0: np.array([700, 569, 649, 510, 452, 847, 571, 887, 489, 483, 498, 500, 375, 427, 392, 344, 999, 412, 631, 380, 640, 683, 605, 879, 289, 918, 574, 639, 308, 580, 837, 462])
1: np.array([390, 691, 660, 610, 521, 797, 427, 999, 542, 464, 387, 576, 298, 489, 139, 362, 880, 508, 482, 472, 477, 508, 657, 425, 397, 687, 820, 228, 441, 737, 601, 583])
2: np.array([481, 373, 466, 549, 574, 443, 619, 339, 398, 181, 476, 490, 448, 553, 605, 572, 322, 283, 322, 413, 579, 360, 524, 369, 456, 525, 346, 621, 494, 480, 571, 537])
3: np.array([256, 348, 316, 346, 548, 582, 575, 533, 506, 627, 564, 595, 387, 622, 807, 605, 591, 603, 393, 625, 538, 547, 604, 714, 414, 585, 505, 532, 509, 501, 426, 552])
4: np.array([340, 657, 697, 732, 579, 455, 570, 542, 513, 639, 382, 679, 415, 569, 473, 477, 633, 553, 342, 357, 520, 562, 162, 243, 840, 165, 683, 553, 474, 641, 655, 451])
5: np.array([619, 436, 615, 663, 280, 574, 188, 402, 727, 910, 639, 427, 475, 766, 423, 399, 165, 581, 922, 999, 443, 816, 310, 417, 621, 466, 579, 48, 533, 517, 357, 804])
6: np.array([594, 394, 610, 673, 331, 520, 169, 432, 712, 883, 605, 443, 499, 760, 425, 400, 118, 590, 889, 999, 428, 853, 295, 340, 652, 485, 539, 64, 519, 546, 361, 831])
7: np.array([594, 519, 435, 377, 606, 360, 667, 579, 566, 416, 370, 273, 254, 331, 776, 482, 394, 705, 454, 934, 235, 462, 767, 436, 312, 445, 361, 520, 502, 494, 479, 450])
8: np.array([185, 215, 265, 532, 591, 528, 180, 435, 184, 470, 700, 836, 532, 622, 611, 368, 385, 813, 264, 336, 666, 339, 796, 572, 379, 665, 697, 321, 540, 478, 469, 559])
9: np.array([204, 507, 578, 366, 273, 642, 590, 488, 388, 558, 562, 451, 459, 382, 683, 364, 496, 380, 267, 388, 522, 779, 479, 420, 453, 381, 640, 477, 502, 437, 583, 688])
10: np.array([527, 542, 491, 418, 568, 477, 344, 403, 626, 542, 478, 454, 601, 360, 511, 535, 535, 518, 452, 383, 583, 525, 666, 601, 815, 532, 336, 500, 520, 662, 454, 425])
11: np.array([427, 694, 713, 355, 450, 672, 445, 609, 520, 531, 527, 444, 605, 378, 697, 752, 297, 520, 367, 578, 699, 467, 479, 527, 526, 613, 293, 680, 335, 266, 436, 566])
12: np.array([420, 507, 463, 309, 431, 390, 560, 567, 557, 571, 597, 289, 483, 405, 696, 544, 417, 364, 336, 434, 540, 449, 611, 483, 568, 474, 445, 418, 452, 728, 452, 487])
13: np.array([108, 663, 557, 778, 639, 690, 632, 716, 632, 358, 306, 423, 313, 517, 428, 546, 809, 203, 630, 658, 713, 312, 263, 687, 677, 294, 667, 642, 534, 600, 517, 366])
14: np.array([532, 421, 801, 489, 277, 434, 753, 680, 398, 715, 660, 550, 392, 549, 377, 402, 867, 443, 587, 172, 339, 526, 135, 485, 218, 365, 840, 344, 592, 641, 642, 326])
15: np.array([505, 372, 441, 559, 558, 463, 652, 330, 411, 195, 472, 535, 426, 520, 601, 613, 381, 297, 335, 409, 527, 357, 524, 396, 432, 503, 309, 632, 510, 483, 582, 503])
16: np.array([539, 342, 454, 507, 661, 749, 586, 454, 393, 342, 557, 652, 326, 449, 714, 707, 412, 698, 141, 663, 413, 599, 561, 435, 496, 362, 522, 608, 653, 369, 556, 345])
17: np.array([165, 613, 648, 386, 423, 438, 549, 425, 360, 355, 593, 324, 525, 466, 714, 245, 311, 95, 274, 206, 728, 325, 756, 370, 471, 438, 361, 528, 424, 724, 597, 666])
18: np.array([288, 555, 670, 513, 462, 343, 650, 298, 228, 379, 419, 359, 739, 538, 414, 322, 426, 554, 458, 373, 587, 268, 669, 496, 183, 644, 332, 770, 567, 251, 357, 517])
19: np.array([100, 694, 515, 788, 648, 705, 608, 758, 642, 393, 352, 419, 362, 523, 391, 501, 750, 258, 588, 633, 761, 281, 270, 654, 604, 252, 659, 601, 535, 660, 527, 388])
20: np.array([598, 681, 743, 718, 530, 875, 432, 777, 319, 179, 543, 642, 383, 581, 226, 334, 732, 381, 497, 338, 629, 293, 718, 338, 383, 830, 788, 569, 452, 665, 776, 508])
21: np.array([531, 617, 325, 313, 496, 295, 663, 443, 384, 388, 552, 555, 464, 564, 699, 545, 512, 294, 508, 260, 318, 460, 514, 339, 214, 769, 470, 418, 376, 571, 508, 880])
22: np.array([619, 392, 598, 685, 304, 567, 113, 500, 747, 913, 579, 435, 479, 725, 401, 401, 145, 636, 878, 999, 446, 852, 277, 381, 644, 478, 563, 55, 543, 498, 315, 840])
23: np.array([739, 427, 396, 413, 440, 386, 494, 316, 422, 495, 642, 487, 543, 508, 589, 680, 460, 479, 445, 358, 426, 414, 421, 249, 513, 473, 597, 416, 460, 475, 502, 350])
24: np.array([579, 382, 566, 569, 253, 554, 384, 388, 525, 455, 603, 534, 616, 439, 420, 559, 430, 275, 580, 385, 428, 378, 562, 645, 307, 481, 265, 333, 840, 537, 402, 610])
25: np.array([428, 503, 307, 459, 422, 614, 285, 667, 467, 447, 446, 400, 999, 457, 290, 157, 485, 480, 345, 228, 446, 371, 770, 651, 385, 268, 456, 673, 628, 375, 478, 363])
26: np.array([306, 495, 710, 532, 725, 579, 527, 727, 494, 658, 549, 747, 419, 702, 504, 452, 811, 700, 451, 321, 513, 352, 514, 645, 468, 415, 447, 482, 579, 791, 636, 347])
27: np.array([169, 509, 627, 378, 277, 599, 577, 481, 369, 588, 530, 458, 474, 396, 653, 342, 409, 333, 251, 386, 596, 767, 480, 452, 482, 421, 606, 522, 460, 471, 529, 723])
28: np.array([383, 564, 814, 738, 284, 739, 735, 768, 503, 581, 542, 448, 417, 540, 260, 382, 800, 301, 371, 367, 360, 705, 214, 369, 418, 451, 842, 450, 478, 548, 771, 452])
29: np.array([603, 546, 394, 567, 411, 533, 309, 424, 643, 451, 494, 569, 435, 282, 518, 540, 380, 616, 457, 423, 386, 645, 519, 340, 727, 639, 486, 473, 412, 415, 553, 657])
30: np.array([427, 576, 833, 683, 313, 733, 698, 748, 493, 681, 577, 411, 392, 555, 278, 376, 827, 385, 396, 406, 348, 698, 169, 357, 412, 412, 854, 449, 486, 539, 699, 358])
31: np.array([746, 466, 376, 517, 557, 461, 494, 300, 506, 482, 734, 454, 603, 612, 638, 901, 496, 600, 493, 475, 456, 262, 413, 481, 689, 573, 639, 654, 548, 480, 437, 170])
32: np.array([449, 348, 462, 554, 556, 478, 657, 325, 453, 182, 514, 523, 469, 540, 585, 631, 399, 338, 321, 403, 502, 358, 488, 419, 396, 571, 311, 599, 469, 479, 578, 477])
33: np.array([487, 358, 450, 585, 545, 451, 680, 379, 437, 158, 498, 533, 403, 535, 613, 591, 380, 299, 336, 381, 511, 327, 558, 403, 402, 533, 318, 629, 550, 475, 579, 535])
34: np.array([483, 334, 478, 570, 545, 455, 638, 336, 434, 197, 460, 544, 415, 555, 583, 518, 388, 278, 335, 405, 546, 406, 503, 339, 432, 512, 266, 595, 540, 416, 590, 468])
35: np.array([348, 684, 368, 245, 448, 513, 710, 402, 551, 508, 463, 587, 368, 436, 603, 517, 756, 375, 430, 288, 341, 754, 480, 521, 549, 602, 536, 691, 584, 490, 421, 822])
36: np.array([435, 719, 373, 438, 661, 290, 564, 499, 472, 589, 315, 257, 687, 572, 555, 531, 488, 571, 552, 739, 494, 415, 557, 522, 564, 481, 490, 625, 441, 466, 259, 448])
37: np.array([444, 449, 568, 710, 764, 600, 582, 874, 482, 386, 74, 913, 231, 595, 171, 400, 853, 593, 354, 399, 260, 717, 452, 342, 422, 464, 331, 287, 484, 643, 678, 655])
38: np.array([155, 705, 744, 635, 496, 718, 510, 766, 506, 324, 421, 579, 342, 334, 183, 505, 688, 514, 503, 333, 564, 224, 307, 409, 436, 400, 697, 566, 544, 366, 515, 456])
39: np.array([304, 439, 405, 679, 776, 649, 770, 701, 535, 478, 314, 686, 131, 696, 879, 659, 844, 435, 644, 879, 360, 499, 204, 746, 173, 398, 490, 586, 290, 513, 789, 524])
40: np.array([718, 375, 468, 634, 364, 499, 568, 863, 417, 602, 410, 541, 829, 733, 644, 241, 303, 410, 433, 448, 685, 602, 562, 536, 327, 513, 453, 638, 520, 505, 565, 684])
41: np.array([417, 495, 507, 252, 464, 388, 556, 554, 545, 563, 594, 309, 468, 407, 694, 569, 381, 380, 296, 407, 523, 464, 635, 457, 592, 427, 443, 364, 489, 689, 428, 455])
42: np.array([449, 333, 406, 572, 571, 443, 668, 344, 431, 206, 466, 544, 441, 547, 616, 585, 398, 333, 344, 375, 522, 381, 528, 419, 476, 534, 325, 607, 509, 473, 590, 495])
43: np.array([576, 614, 170, 393, 637, 604, 314, 676, 674, 348, 483, 439, 597, 353, 422, 534, 494, 594, 475, 413, 480, 253, 678, 563, 634, 433, 446, 755, 601, 353, 366, 518])
44: np.array([305, 436, 291, 459, 439, 442, 609, 368, 550, 346, 573, 303, 488, 349, 535, 682, 513, 311, 500, 393, 629, 290, 423, 668, 495, 526, 544, 633, 459, 342, 408, 335])
45: np.array([411, 681, 347, 412, 668, 241, 606, 525, 441, 599, 306, 266, 678, 535, 600, 541, 546, 567, 555, 805, 489, 508, 580, 540, 550, 481, 429, 632, 439, 456, 235, 436])
46: np.array([464, 182, 262, 477, 421, 557, 609, 420, 492, 423, 517, 587, 122, 398, 794, 397, 643, 534, 332, 539, 283, 754, 595, 495, 415, 405, 570, 434, 419, 499, 704, 579])
47: np.array([401, 631, 659, 318, 406, 649, 30, 260, 573, 726, 666, 469, 752, 512, 87, 560, 503, 394, 869, 549, 529, 428, 426, 691, 540, 292, 396, 316, 743, 470, 199, 494])
48: np.array([744, 816, 959, 431, 551, 680, 93, 133, 455, 496, 625, 806, 450, 291, 340, 452, 350, 488, 982, 523, 778, 141, 615, 567, 595, 472, 145, 682, 448, 337, 551, 581])
49: np.array([697, 677, 545, 647, 159, 557, 99, 485, 768, 716, 591, 630, 429, 80, 462, 531, 384, 431, 773, 464, 658, 538, 453, 574, 768, 358, 376, 226, 763, 543, 516, 616])
50: np.array([670, 571, 236, 392, 532, 452, 311, 547, 664, 765, 634, 299, 478, 319, 774, 481, 485, 479, 369, 611, 476, 549, 546, 380, 853, 256, 757, 523, 125, 567, 677, 322])
51: np.array([220, 258, 559, 508, 243, 307, 469, 420, 524, 675, 692, 94, 639, 454, 515, 34, 431, 859, 474, 392, 589, 357, 906, 804, 386, 678, 567, 503, 680, 565, 417, 328])
52: np.array([370, 446, 526, 548, 461, 374, 655, 535, 486, 648, 453, 459, 670, 801, 636, 496, 355, 414, 230, 397, 643, 782, 464, 397, 640, 692, 349, 513, 399, 614, 501, 707])
53: np.array([782, 444, 503, 351, 511, 121, 775, 575, 556, 589, 278, 197, 421, 226, 438, 473, 646, 595, 556, 601, 428, 665, 597, 627, 553, 442, 392, 610, 636, 602, 335, 297])
54: np.array([397, 427, 495, 598, 454, 361, 647, 559, 486, 630, 492, 441, 651, 796, 648, 481, 374, 448, 227, 405, 643, 799, 430, 368, 643, 714, 361, 495, 418, 618, 502, 708])
55: np.array([566, 493, 305, 783, 305, 574, 473, 612, 395, 430, 361, 465, 931, 542, 506, 201, 384, 266, 540, 364, 721, 506, 378, 600, 387, 481, 619, 871, 381, 163, 598, 608])
56: np.array([501, 361, 433, 570, 534, 451, 644, 308, 400, 199, 470, 559, 396, 547, 619, 645, 373, 320, 342, 383, 534, 312, 544, 364, 465, 512, 336, 618, 488, 450, 612, 497])
57: np.array([445, 557, 547, 264, 632, 435, 548, 438, 401, 577, 599, 494, 547, 477, 863, 665, 609, 456, 325, 363, 613, 414, 627, 661, 465, 633, 236, 743, 164, 465, 652, 361])
58: np.array([426, 716, 381, 427, 673, 268, 572, 492, 440, 572, 325, 292, 673, 572, 570, 599, 528, 567, 591, 791, 534, 444, 572, 566, 511, 522, 467, 624, 456, 455, 222, 446])
59: np.array([547, 535, 366, 447, 538, 414, 405, 700, 482, 472, 448, 480, 520, 455, 700, 472, 288, 351, 445, 544, 752, 384, 598, 397, 541, 399, 511, 514, 271, 511, 504, 594])
60: np.array([66, 766, 748, 672, 517, 683, 586, 671, 595, 452, 501, 562, 349, 606, 531, 525, 401, 588, 349, 527, 414, 317, 235, 131, 520, 267, 699, 537, 600, 457, 535, 616])
61: np.array([710, 302, 659, 508, 306, 454, 414, 591, 486, 541, 455, 629, 427, 204, 548, 506, 340, 595, 512, 394, 713, 548, 572, 592, 499, 630, 306, 401, 407, 419, 564, 538])
62: np.array([448, 681, 353, 299, 405, 310, 490, 421, 388, 408, 587, 442, 482, 270, 584, 633, 412, 346, 469, 277, 474, 266, 436, 273, 417, 554, 679, 482, 244, 320, 453, 539])
63: np.array([30, 760, 742, 670, 509, 702, 558, 651, 581, 422, 568, 552, 368, 624, 522, 536, 395, 532, 354, 507, 431, 299, 230, 152, 543, 300, 690, 533, 574, 460, 526, 643])
64: np.array([376, 476, 545, 547, 447, 376, 661, 561, 462, 660, 470, 442, 681, 816, 642, 461, 337, 413, 260, 389, 653, 785, 464, 376, 637, 717, 325, 497, 368, 611, 495, 725])
65: np.array([357, 499, 685, 589, 757, 573, 547, 729, 477, 653, 530, 770, 444, 734, 500, 457, 817, 692, 460, 378, 544, 360, 540, 634, 468, 412, 446, 487, 571, 789, 615, 384])
66: np.array([285, 617, 478, 300, 586, 879, 522, 669, 866, 602, 444, 676, 398, 534, 471, 455, 566, 912, 772, 495, 391, 447, 116, 727, 396, 551, 652, 546, 560, 285, 497, 486])
67: np.array([529, 419, 844, 444, 294, 495, 752, 713, 384, 677, 669, 571, 393, 498, 400, 437, 880, 439, 520, 226, 289, 561, 115, 493, 191, 324, 761, 373, 588, 650, 646, 333])
68: np.array([475, 396, 821, 566, 306, 628, 319, 212, 641, 664, 639, 261, 554, 524, 248, 184, 385, 369, 693, 726, 427, 797, 530, 646, 496, 291, 226, 358, 585, 500, 526, 586])
69: np.array([732, 453, 546, 345, 518, 155, 821, 544, 521, 514, 259, 183, 375, 255, 463, 494, 624, 573, 528, 683, 464, 634, 609, 619, 478, 428, 310, 588, 617, 615, 336, 285])
70: np.array([580, 441, 749, 531, 510, 580, 518, 406, 621, 584, 715, 322, 646, 611, 429, 541, 398, 842, 689, 785, 534, 442, 646, 830, 443, 691, 297, 753, 659, 313, 400, 374])
71: np.array([405, 447, 117, 474, 404, 367, 220, 459, 608, 591, 624, 387, 539, 462, 576, 403, 497, 480, 545, 388, 385, 511, 622, 498, 615, 589, 728, 136, 431, 742, 428, 620])
72: np.array([418, 453, 211, 414, 351, 324, 616, 451, 500, 430, 513, 345, 533, 490, 566, 617, 593, 241, 570, 418, 452, 573, 269, 572, 327, 615, 646, 382, 424, 472, 354, 645])
73: np.array([542, 372, 459, 539, 573, 421, 713, 353, 442, 195, 476, 552, 434, 497, 635, 632, 372, 293, 328, 413, 506, 349, 529, 404, 433, 512, 302, 685, 502, 434, 574, 469])
74: np.array([340, 563, 817, 719, 281, 776, 626, 760, 476, 630, 542, 435, 380, 574, 245, 349, 823, 341, 367, 367, 325, 691, 230, 365, 384, 406, 833, 428, 504, 592, 744, 441])
75: np.array([112, 697, 571, 789, 617, 732, 593, 763, 635, 366, 354, 462, 255, 494, 444, 486, 742, 266, 603, 613, 694, 315, 255, 653, 693, 319, 659, 617, 525, 596, 531, 390])
76: np.array([344, 640, 731, 725, 643, 484, 566, 533, 513, 599, 372, 682, 444, 538, 450, 501, 602, 551, 355, 354, 500, 578, 180, 164, 868, 163, 690, 554, 441, 610, 628, 421])
77: np.array([557, 398, 773, 493, 313, 454, 725, 690, 375, 699, 635, 572, 346, 521, 390, 442, 881, 466, 538, 184, 312, 527, 139, 526, 202, 367, 785, 382, 566, 632, 638, 293])
78: np.array([374, 456, 489, 538, 454, 362, 638, 544, 480, 629, 468, 458, 687, 800, 656, 522, 357, 410, 243, 384, 652, 761, 456, 410, 663, 688, 330, 497, 396, 590, 537, 670])
79: np.array([491, 543, 392, 434, 540, 567, 322, 402, 583, 525, 505, 438, 591, 393, 489, 575, 515, 524, 384, 377, 532, 545, 658, 577, 818, 565, 332, 527, 561, 631, 476, 472])
80: np.array([728, 528, 740, 489, 504, 296, 446, 326, 282, 497, 572, 500, 640, 459, 390, 303, 329, 724, 473, 437, 404, 380, 769, 273, 465, 489, 464, 546, 534, 494, 522, 410])
81: np.array([743, 412, 443, 569, 635, 425, 381, 249, 528, 489, 481, 433, 543, 444, 244, 646, 528, 622, 692, 873, 287, 559, 511, 593, 502, 342, 364, 499, 515, 255, 379, 224])
82: np.array([102, 669, 568, 780, 626, 699, 630, 738, 626, 364, 347, 444, 296, 492, 397, 543, 759, 271, 603, 651, 739, 319, 235, 666, 650, 283, 646, 620, 538, 649, 496, 391])
83: np.array([491, 418, 342, 505, 638, 280, 253, 347, 321, 379, 364, 512, 526, 355, 287, 290, 448, 568, 632, 664, 399, 332, 760, 468, 391, 393, 420, 311, 384, 504, 410, 438])
84: np.array([933, 304, 252, 568, 400, 442, 423, 909, 554, 507, 252, 631, 664, 358, 344, 302, 361, 770, 349, 419, 250, 692, 589, 350, 413, 387, 527, 490, 612, 340, 516, 517])
85: np.array([338, 666, 717, 738, 552, 420, 603, 525, 504, 623, 383, 692, 404, 566, 410, 481, 578, 524, 389, 356, 486, 557, 141, 235, 872, 185, 689, 564, 411, 600, 672, 419])
86: np.array([564, 611, 353, 445, 597, 321, 488, 373, 515, 370, 608, 521, 361, 452, 693, 634, 307, 490, 361, 391, 467, 264, 670, 167, 733, 505, 564, 523, 442, 637, 549, 454])
87: np.array([402, 727, 561, 374, 615, 408, 679, 563, 402, 546, 367, 580, 604, 625, 761, 621, 453, 338, 353, 416, 713, 605, 498, 472, 517, 722, 211, 670, 203, 500, 529, 771])
88: np.array([794, 271, 274, 443, 419, 353, 512, 596, 610, 452, 588, 467, 374, 299, 517, 526, 466, 616, 506, 381, 537, 381, 548, 540, 562, 525, 589, 525, 461, 468, 565, 360])
89: np.array([726, 437, 569, 364, 487, 140, 820, 596, 564, 539, 241, 212, 415, 203, 403, 476, 627, 606, 573, 615, 425, 598, 605, 610, 503, 437, 383, 567, 608, 596, 302, 292])
90: np.array([818, 259, 541, 264, 574, 828, 620, 336, 946, 503, 243, 848, 462, 725, 301, 247, 388, 818, 891, 346, 526, 577, 0, 533, 450, 458, 623, 297, 636, 413, 620, 182])

np.array([509, 302, 563, 468, 326, 374, 483, 432, 482, 568, 584, 395, 505, 453, 499, 542, 296, 552, 227, 294, 489, 525, 461, 340, 593, 498, 590, 410, 401, 355, 533, 400]) 23 41
np.array([642, 450, 734, 501, 571, 555, 508, 437, 614, 611, 695, 376, 659, 576, 399, 551, 430, 894, 699, 788, 527, 468, 647, 802, 449, 692, 295, 741, 638, 314, 389, 411]) 70 81
np.array([831, 588, 546, 454, 491, 407, 448, 260, 497, 431, 695, 411, 491, 525, 384, 578, 400, 396, 890, 837, 202, 399, 477, 405, 265, 398, 520, 407, 583, 454, 397, 572]) 81 23
np.array([599, 747, 652, 382, 627, 668, 280, 199, 607, 679, 568, 496, 713, 788, 251, 691, 549, 310, 882, 862, 292, 584, 335, 532, 482, 319, 144, 446, 674, 442, 211, 661]) 47 81
np.array([511, 651, 170, 408, 635, 577, 348, 646, 702, 292, 470, 422, 620, 365, 417, 512, 484, 555, 451, 392, 494, 234, 697, 589, 662, 441, 464, 777, 606, 377, 372, 524]) 43 79
np.array([171, 211, 265, 567, 587, 525, 199, 414, 227, 450, 654, 808, 552, 633, 649, 350, 358, 858, 296, 391, 714, 320, 840, 617, 334, 725, 700, 309, 536, 440, 502, 516]) 8 3
np.array([307, 439, 417, 683, 771, 670, 774, 686, 565, 462, 347, 727, 130, 702, 877, 650, 833, 466, 620, 852, 359, 466, 171, 730, 186, 417, 440, 588, 297, 518, 799, 510]) 39 3
np.array([594, 591, 610, 619, 538, 218, 624, 225, 301, 440, 377, 384, 653, 492, 382, 402, 441, 554, 484, 427, 557, 390, 577, 324, 635, 489, 487, 804, 551, 408, 431, 336]) 80 18
np.array([770, 457, 451, 496, 645, 413, 395, 335, 572, 452, 461, 408, 554, 387, 258, 668, 519, 633, 653, 814, 262, 515, 487, 573, 524, 306, 397, 525, 536, 262, 380, 251]) 81 83
np.array([772, 810, 951, 417, 561, 712, 77, 108, 455, 498, 594, 844, 429, 300, 353, 454, 349, 513, 979, 526, 770, 171, 595, 597, 661, 497, 157, 729, 474, 355, 578, 542]) 48 47
np.array([714, 420, 434, 447, 502, 394, 500, 336, 364, 434, 664, 500, 548, 468, 549, 634, 453, 379, 433, 357, 470, 408, 420, 354, 501, 522, 585, 458, 453, 530, 495, 363]) 23 31
np.array([479, 439, 303, 508, 634, 243, 275, 377, 287, 337, 387, 496, 535, 394, 392, 243, 416, 590, 593, 641, 380, 356, 806, 502, 380, 358, 477, 267, 404, 485, 424, 410]) 83 80
np.array([894, 520, 494, 385, 442, 349, 701, 561, 300, 564, 642, 628, 472, 505, 675, 747, 484, 588, 500, 373, 513, 696, 278, 448, 380, 750, 739, 532, 605, 527, 430, 601]) 23 72
np.array([865, 584, 374, 734, 351, 558, 604, 821, 672, 547, 474, 485, 671, 570, 668, 243, 299, 625, 519, 492, 546, 621, 525, 468, 600, 661, 605, 836, 550, 435, 663, 724]) 40 55
np.array([154, 547, 679, 840, 504, 869, 340, 999, 542, 320, 381, 464, 359, 584, 41, 252, 652, 410, 340, 529, 693, 361, 791, 333, 586, 507, 855, 214, 597, 850, 567, 449]) 1 20
np.array([732, 332, 700, 576, 504, 252, 548, 363, 300, 595, 554, 477, 584, 637, 542, 188, 422, 694, 493, 512, 458, 544, 816, 444, 430, 556, 396, 472, 544, 692, 617, 433]) 80 83
np.array([724, 767, 920, 407, 577, 665, 108, 156, 477, 503, 557, 812, 457, 267, 316, 435, 374, 470, 932, 563, 759, 173, 560, 569, 614, 455, 180, 642, 445, 341, 552, 553]) 48 47
np.array([449, 593, 527, 249, 651, 482, 580, 440, 428, 603, 626, 468, 545, 485, 818, 673, 577, 458, 361, 389, 600, 391, 651, 681, 498, 608, 245, 731, 184, 471, 645, 336]) 57 87
np.array([709, 827, 925, 404, 549, 633, 107, 125, 444, 531, 586, 795, 450, 278, 331, 441, 371, 463, 987, 526, 770, 263, 611, 541, 560, 479, 149, 662, 447, 384, 577, 568]) 48 47
np.array([474, 226, 285, 485, 493, 561, 638, 395, 529, 461, 438, 580, 167, 350, 759, 406, 621, 501, 283, 568, 315, 760, 568, 536, 456, 441, 549, 465, 468, 475, 727, 554]) 46 3
np.array([265, 364, 218, 658, 623, 571, 194, 440, 327, 181, 511, 680, 316, 313, 588, 507, 224, 782, 311, 563, 680, 316, 665, 445, 583, 518, 724, 448, 541, 362, 469, 504]) 8 16
np.array([634, 582, 421, 381, 606, 367, 705, 592, 555, 427, 375, 282, 222, 353, 787, 504, 406, 664, 468, 911, 217, 466, 767, 425, 271, 453, 332, 528, 516, 505, 480, 445]) 7 69
np.array([606, 451, 365, 588, 352, 515, 412, 300, 476, 354, 597, 480, 538, 390, 502, 604, 496, 180, 596, 418, 441, 395, 445, 494, 418, 403, 477, 359, 639, 551, 438, 524]) 24 23
np.array([451, 456, 403, 538, 620, 256, 245, 309, 315, 408, 376, 430, 554, 329, 329, 207, 417, 560, 589, 650, 440, 329, 766, 448, 424, 321, 460, 281, 411, 491, 447, 427]) 83 80
np.array([489, 446, 353, 525, 645, 250, 265, 355, 327, 380, 374, 478, 549, 375, 345, 274, 416, 573, 621, 662, 430, 363, 775, 484, 426, 368, 465, 310, 413, 461, 424, 445]) 83 80
np.array([200, 184, 264, 543, 546, 572, 198, 401, 178, 446, 672, 792, 542, 574, 631, 356, 372, 849, 298, 350, 684, 322, 788, 636, 393, 688, 713, 348, 506, 454, 494, 477]) 8 3
np.array([722, 533, 792, 478, 488, 273, 469, 341, 300, 471, 588, 448, 634, 435, 368, 297, 312, 703, 470, 453, 417, 429, 784, 260, 426, 476, 416, 539, 560, 491, 489, 399]) 80 83
np.array([502, 335, 394, 497, 668, 739, 506, 490, 447, 323, 513, 647, 264, 448, 701, 746, 431, 758, 161, 698, 412, 597, 549, 450, 500, 409, 463, 626, 668, 355, 551, 368]) 16 3
np.array([714, 793, 934, 407, 554, 664, 90, 127, 487, 512, 580, 778, 440, 277, 343, 418, 361, 494, 949, 511, 743, 175, 612, 577, 588, 481, 151, 671, 461, 328, 535, 590]) 48 47
np.array([431, 714, 568, 147, 659, 999, 647, 615, 999, 629, 452, 603, 417, 752, 720, 357, 421, 814, 930, 652, 491, 495, 83, 773, 524, 589, 582, 577, 610, 503, 524, 463]) 66 90
np.array([501, 427, 309, 565, 651, 260, 285, 352, 329, 383, 336, 482, 564, 393, 351, 294, 434, 575, 629, 674, 441, 379, 766, 441, 406, 385, 407, 287, 380, 507, 429, 426]) 83 80
np.array([617, 534, 414, 566, 372, 551, 351, 389, 605, 443, 550, 557, 407, 271, 512, 485, 393, 626, 439, 432, 405, 635, 522, 377, 749, 634, 456, 468, 441, 361, 576, 659]) 29 79
np.array([600, 526, 413, 596, 396, 555, 322, 408, 623, 454, 511, 560, 441, 292, 531, 520, 375, 620, 425, 435, 391, 611, 503, 349, 692, 626, 480, 474, 437, 361, 567, 646]) 29 79
np.array([609, 673, 668, 0, 687, 928, 478, 457, 979, 601, 309, 587, 505, 648, 432, 297, 245, 621, 674, 476, 549, 414, 206, 310, 523, 128, 524, 158, 635, 691, 546, 167]) 90 66
np.array([651, 464, 740, 473, 499, 563, 531, 425, 591, 617, 709, 292, 655, 556, 441, 541, 397, 834, 679, 814, 474, 434, 598, 822, 392, 687, 324, 767, 667, 294, 399, 401]) 70 81
np.array([780, 424, 447, 566, 658, 424, 418, 267, 513, 472, 479, 395, 571, 430, 184, 684, 519, 613, 732, 822, 257, 557, 466, 501, 529, 309, 360, 527, 522, 272, 415, 214]) 81 83
np.array([700, 429, 827, 585, 413, 424, 386, 275, 283, 467, 688, 446, 694, 519, 295, 461, 208, 529, 684, 672, 577, 259, 542, 408, 335, 356, 485, 506, 564, 292, 425, 292]) 80 81
np.array([464, 328, 394, 484, 658, 726, 550, 482, 428, 310, 533, 669, 244, 490, 704, 696, 444, 721, 124, 660, 380, 582, 600, 467, 482, 381, 487, 631, 734, 375, 544, 381]) 16 3
np.array([462, 400, 433, 158, 581, 524, 647, 661, 573, 500, 540, 481, 431, 480, 641, 785, 523, 701, 308, 500, 250, 542, 587, 581, 193, 738, 260, 489, 524, 329, 433, 559]) 3 7
np.array([732, 399, 401, 486, 444, 361, 485, 325, 408, 471, 626, 538, 557, 497, 534, 681, 468, 419, 435, 365, 437, 404, 445, 355, 523, 493, 604, 451, 476, 542, 522, 341]) 23 31
np.array([728, 402, 399, 501, 474, 387, 495, 338, 403, 464, 620, 487, 562, 529, 563, 674, 460, 450, 422, 383, 451, 387, 436, 370, 566, 514, 604, 477, 484, 497, 528, 329]) 23 31
np.array([588, 525, 375, 594, 393, 582, 323, 387, 586, 440, 528, 561, 440, 384, 541, 538, 390, 541, 480, 443, 332, 568, 526, 365, 686, 586, 456, 447, 388, 366, 571, 641]) 29 79
np.array([750, 918, 812, 390, 504, 421, 384, 136, 457, 490, 574, 472, 635, 315, 200, 428, 537, 342, 890, 469, 474, 491, 503, 510, 573, 461, 327, 669, 527, 389, 421, 672]) 48 47
np.array([449, 216, 297, 462, 455, 550, 623, 401, 520, 460, 474, 592, 121, 390, 771, 406, 598, 511, 312, 554, 319, 772, 596, 516, 488, 405, 527, 457, 487, 543, 685, 546]) 46 3
np.array([176, 197, 267, 552, 564, 568, 172, 433, 194, 470, 672, 809, 526, 629, 626, 345, 369, 859, 306, 346, 693, 327, 839, 625, 365, 689, 660, 323, 528, 446, 504, 563]) 8 3
np.array([352, 359, 372, 350, 517, 434, 559, 688, 424, 641, 199, 739, 388, 441, 568, 609, 498, 582, 336, 587, 643, 840, 446, 516, 521, 514, 446, 405, 342, 369, 359, 694]) 3 52
np.array([271, 520, 623, 169, 551, 999, 383, 238, 956, 209, 215, 691, 467, 558, 221, 0, 161, 628, 557, 271, 399, 434, 265, 258, 330, 254, 449, 270, 618, 285, 736, 436]) 90 66
